128 stands for zero in the data rows.
Some points:
[151 195 108 158  70 131 100 124 170 124 122 111  79 153 140 167  80 134  80 127 126 103]
[ 93 123 141  92 107 149 114 185  94 176 158 110 137 141  96 103 165  88  99 156 183 164]
[152 200 101 154 101  94 100  95 123  86  90 107 109 110 137 168  80 135 175 112 102 126]
[137 159 128 118 182 101 170  87 103 101  97  79 192  85 102 127 118 114 148  95  97 113]
[107 120  86 131 109 147 120 182 120 171 150 186  92 187 187  89 128 113 124 119 149 111]
[ 84  95 151 118 104 172 135 172  88 177 149 151 129 170 139  85 156  93  94 145 152 169]
[140 136 173 112 169 114 167  84 136  80  89  94 169  83  96 139  77 136 162 106 115 107]
[129 107  79 120 191 136 184 100 134 114 134  89 164  82  97 120 141 132 164  74 124  96]
[111 156 170 115 134 145 141 116 103  99  96  78 151 110  85 108  82  96 146 171  88 190]
[108 113 173 116 130 184 150 121  99 120 188  80 147 117  94 123 124 111 141 183 113 189]
[103 110 100 176  92 142 120 157 167 172 137 168  86 182 145 105 142 163  73 100 147 120]
[126 140 198  95 140 105 160 110 106 106 112  99 192 101 104 113  95  87 116 185 114 150]
[154 162 119 162 112 126  89 123 176  97 124 152  74 109 118 190 114 152  61 120 121  91]
[109 110 142 115 139 174 151 151  95 163 164  90 145 103  99  86 172 106 105 154 187 177]
[169 169 101 147 112  72 115  97 157 118  79 133 127 151 148 194 110 171 101 101 101 104]
[ 86 121  99 136 103 132 138 169 207 164 163 177 135 166 155  88 150  96 105 141 139 117]
[107 117 159 117 118 175 135 127 106 139 189  85 152  93  94 117 173 102 112 167 188 164]
[ 98  95 144 123 115 163 132 190 118 171 174 139 135 173 112  82 165  80  91 140 159 146]
[101 157 182  94 149 115 187 126 103 104  98  87 174 113  93 121  85  98 155 117  87 112]
[119  94 155 111 132 183 118 151  94 171 175  99 143  97 103 127 175 109 118 146 198 160]
[ 91 135 169  90 146 170 163 116  99  98 132 106 165 126 102 103 102 108 122 194  90 179]
[113 178 117 157 127  92 203  87 147 108 117 134 112 129  92 151 101 122 173 116  72  92]
[130 107  85 113 106 113 132 155 165 152 136 192  78 174 201  99 129 124 119 114 154  99]
[170 146  87 139  94  99 138 136 130  92 112 102  69  95 125 174  95 163 150  83  86  97]
[148 199 106 129 120  85 129 130 121 140  91  81 116  86  70 161  94 124  90  91 120 105]
[173 110  99 153 119 124 119  66 145  87 140 107  83 108 114 198 128 184 106 105 130 106]
[101 146 198  93 170 107 159 113  93 114  98  95 168 122  93 110 106 104 149 186 106 138]
[ 59  70 140 117 125 174 129 153  85 145 176 171 146 166 130  86 144  96 110 123 135 134]
[184 113 113 182  91 118 100 123 167 106 101 135 120 133 153 105  82 185  79 144  88 129]
[117 113 147 105 131 187 139 108 111 106 187 106 152  91 108 103 179 122 113 182 177 165]
[108 130 159 103 134 192 134 111 122  87 187 115 161 114 106 100 147 102 115 181 114 191]
[ 97 166 150  66 112 111  96 116  92  82 112 136 120 127 115 127 102  84 191 143  69 128]
[172 158  87 148 120 126 131  72 143 110 127  90  80  88 104 186 107 156 103  81 129 103]
[119 111 145 106 127 156 121 169 104 196 176  92 121 107  96 113 160  96  96 164 187 150]
[142 152  79 172  52 123 112 112 132 122 151 113 103 167 155 165 135 178 102  89  93 115]
[176 119 116 207 112 104 113 142 176 111  99 169 109 160 148 105  97 177  98 141 101 131]
[ 89 127 138 111 147 178 137  94  85 126 167 117 157  92  89  94 186  85 131 154 169 153]
[165  84 135 164  99 160  97 164 187 145 117 176 131 124 133 175 156 157  70 111 130 143]
[123 173  86 134 174 116 189  79 106  86 110 103 111  88  89 149  96 137 157  95 122 112]
[112 113 157 130 137 196 132  93 118 104 191  97 146 109 111  98 179 120 115 171 144 182]
[107 139 168 108 146 192 158 110 121  88 155 113 160 121 115 116 103  85 128 193  92 177]
[132 205 111 103 131  84 134 129  98 110  86 102 128 129  56 156  91 106 115 103  97 103]
[145 118  99 172 102 124 132 133 170 144 132 166  98 124 151 191  94 183  60 115 146 108]
[127 157 176 130 159 135 183 110  94  98  89 109 187  98  83 115 100  94 150 165 108 109]
[ 95  94 129 160  87 146 109 144 166 127 134 172 142 182 177 109 139 117  80 152 177 171]
[112 109 148  95 130 186 152 168 112 186 182 114 127 101 111  94 148 106 117 144 187 164]
[102 145 197 113 141 141 159  96 107 112 105  96 177 104  95 119 106  86 144 186 102 165]
[179  95  80 166 109 122 121 120 158 149 106 127  79 148 159 183 115 184  91 119 107 101]
[125 108  93 146 107 118 130 172 191 139 126 176 121 181 176  87 119 115  90  89 140  87]
These points spread out most along one direction. How many in every 100 of the points above lie lower along it than each point below? Answers are rounded to whole numbers. More than half of the points above lie lower than the first one.
[127  94 133 210 112 105 126 137 186 139  83 165 122 167 171 113 106 169 102 126 118 109] 78
[ 99 121  96 104 107 153 104 168 117 180 156 185 111 198 153  87 139  90 127 137 155 119] 47
[ 92  96 135  93  94 162 128 169 158 153 156 179 139 186 148  93 133  96  85 133 171 133] 45
[ 94 114 167  97 128 190 148 121 109 106 188 113 156 120  89 116 175  80 122 149 161 161] 0
[182 190 106 178  95 123 111 107 153 131  92 149 122 111 117 174  99 157  97 103  75 122] 96
[183 133  91 168  82 124 129 101 148  66 137 120  96 111 143 196 133 176 119 115 107 126] 88
[ 83 121 136 118 141 172 123 178  87 155 151 115 119 150 102 112 176  84 100 140 185 179] 24
[106  79 152 141 123 163 141 142 167 141 170 153 142 172 183  89 142  92  83 143 181 131] 45
[198  85  96 195  92 140 133 164 180 145 118 144 120 136 168 112 105 154 118  98 130 121] 78
[115 158  93 142 155 124 186 112 101  86  83 129 129  93  98 126  79 115 175  93  80  99] 59
[165  80 100 160  74 148  89 148 190 121 123 166 123 156 127 136 157 179  96  96 130 119] 76
[ 99 144 107  99 188  98 193 100 111 114 115 100 138 108  85 152  91  99 131 103  84  88] 57
[124 128 171 115 129 189 161 100 111 101 156  88 168  93  95 121 102 112 117 182  94 177] 29
[167 121 100 166  99  84 134 125 150 111  99 150  74 137 140 180 117 189 107  89 135  80] 100
[115 194 127  92 122 121 113 128  63  94 108 133 134 125 109 156  87 113 194 134  75 109] 57
[126 150  84 133 132 114 204  82 125  87 102 107  89 119 122 156  83 123 152 101  75 107] 73
[ 86 133 105 105  97 138 114 192 104 187 143 161 100 194 117 107 143  85 107 132 153 138] 45
[153 158 103 160  88 116 119  86 149  69 114  94  96 100 102 155  88 117 185 118  84 108] 76
[151 189  84 177  92  99 106 100 118 102 100 127  74 103 145 178 105 163 114 103 115 131] 96
[ 71 168 116 110  95 123 197 107 114  80 111 123 123 122 127 113 102  73 188 140 107 130] 45
[136  92 112 179  98 120 101 162 195 149 114 160 108 167 160 108 121 177  77 125 154 110] 76
[128  84 156 130 185 101 171 116 117 122 127  95 200 121  76 109 128 120 157 109 139  75] 45
[114  66 115 144 104 146 150 140 184 135 163 155 104 139 149  75 164  93  90 135 183 147] 45
[129 161  85 148 118 112 140 112 114  72  85 126  81 137 101 129  64 160 152  70  92 128] 78
[110 126  87 143 194 146 205 105 129 102 140 115  90  95 105  65 134 126 159 112 125 119] 47
[182 130 120 172  86 133  93 121 172 101 119 128  91 118 144 181  82 174  97 109  87 134] 96
[129  87 112 197 130  96 133 156 190 127  98 174 141 155 176 131 126 140  91  98 109  96] 78
[133 110  99 192  93 162 111 134 193 155 134 132 121 163 161  64 133 158 105 123 145 164] 61
[154 202  85 129 128 102 128 129 136 128 118  74 109  88  81 170  97 144 123  88 115  84] 76
[132 167  70 132 165 102 175 101 100 112  85  76 131  89  90 132 118 115 143  79  98 114] 59
[181  75 109 167  92 144 135 168 165 124 102 144 105 160 131 155  95 186 106  84 134 108] 86
[ 87 119 155  91 149 196 159 102 108 113 178 101 163 120 102 120 172 106 112 158 156 172] 0
[ 96  92 146 118 127 173 136 182  92 176 151 190 139 153 148  92 163 106  97 159 157 128] 41
[ 75 151 119 134 184 137 211  82 129  90 139 112 106 101 125  85 126 109 166 119 118 139] 45
[167 190  89 168  88 114  99 126 123  80  75 105  94 105 121 152  96 143 123 112  90 103] 88
[ 99 123 133  94 123 153 112 189 104 179 157 136 107 174 105 114 170  89  88 137 176 162] 41
